(in the rows, 128 means zero)
Each path below is one point turned by a fixed rotation once a step. After each direction that follows a path, write how fast that rotation turns it, in degrees per step (0 if it stays still).
Each turn is a multiple of 5 degrees from 10 to 175, or 0.
Each row of a path follows its step; steps can be skipped.
Rotation 1:
step 2: [126 133 131 125 114 124 132 114 123 136 122 132 122 130 135 119 119 134
 125 128 130 133 134 134 143 144 120 139 127 127 126 135 122 120 133 133
 127 130 126 123 137 134 132]
step 3: [128 122 126 136 124 123 131 124 117 127 119 136 129 123 140 118 129 132
 123 127 125 125 132 124 120 124 129 128 119 134 116 122 127 128 115 115
 110 132 123 123 127 116 134]
step 4: [119 130 127 125 139 129 138 125 124 129 126 138 115 114 127 122 120 128
 132 130 140 123 117 128 121 130 137 135 123 124 121 127 126 110 129 133
 134 131 132 130 137 130 134]
step 5: [119 122 132 122 122 132 135 117 125 130 117 137 126 135 136 127 121 116
 131 132 127 141 124 135 141 123 112 123 120 130 124 127 137 122 131 128
 124 132 125 125 133 119 128]
step 6: [121 119 126 125 128 118 132 130 116 134 129 122 130 120 143 131 121 135
 136 125 117 131 119 136 123 135 134 144 130 133 122 125 131 124 124 118
 119 131 126 136 126 121 125]
step 7: [126 128 136 125 132 129 127 114 120 123 121 128 125 123 120 129 122 124
 128 125 135 125 117 122 133 128 118 133 124 132 126 130 121 112 111 127
 130 142 137 132 120 135 134]
step 10: [123 123 128 124 118 131 124 120 115 138 123 133 123 119 121 117 127 122
 118 124 125 122 121 120 125 122 122 127 139 136 129 127 131 122 117 123
 114 136 119 119 126 132 130]
step 11: [128 131 124 122 127 128 138 119 119 127 121 132 122 116 143 125 120 133
 125 134 140 126 133 127 132 143 138 128 126 131 130 114 133 125 120 139
 132 131 125 132 137 135 120]
step 12: [120 129 119 125 117 129 136 123 122 120 127 125 130 126 134 118 121 131
 129 115 136 126 130 123 138 125 117 125 115 124 118 134 140 120 131 115
 122 127 132 119 129 124 132]
step 14: [117 118 139 124 128 130 129 124 119 121 126 135 122 128 125 133 119 127
 135 128 135 126 125 121 144 137 125 130 118 130 135 120 128 120 128 132
 118 138 133 135 137 131 116]
step 15: [123 126 120 123 128 125 137 113 118 117 138 130 135 121 129 120 133 131
 128 124 122 140 128 144 133 136 119 138 126 132 121 132 132 126 120 120
 121 128 124 118 128 127 122]
Directions:
[129 127 124 125 133 132 128 128 129 123 129 128 129 125 128 127 129 127
 129 126 131 132 129 130 129 127 128 125 128 125 125 127 127 127 127 128
 130 130 126 128 131 129 129] => 100
[127 124 130 127 128 128 129 132 129 125 127 127 129 127 129 129 127 130
 129 127 131 125 127 125 130 130 131 131 130 129 124 127 126 127 132 129
 129 125 130 132 129 130 128] => 145
[129 127 128 125 126 123 129 127 128 125 130 128 127 129 127 129 132 128
 129 130 129 123 126 132 127 127 128 127 131 128 127 128 130 128 127 125
 127 127 123 129 131 128 130] => 155
[124 128 130 128 126 130 130 126 131 126 125 126 128 124 129 127 127 129
 132 128 125 126 127 128 126 131 125 127 128 125 127 125 126 127 126 129
 128 129 125 124 127 128 126] => 0
[128 125 129 129 130 126 127 126 128 125 130 132 125 127 123 130 124 125
 126 127 126 127 129 125 125 128 131 126 129 128 130 124 127 126 126 129
 129 130 127 129 128 130 130] => 110
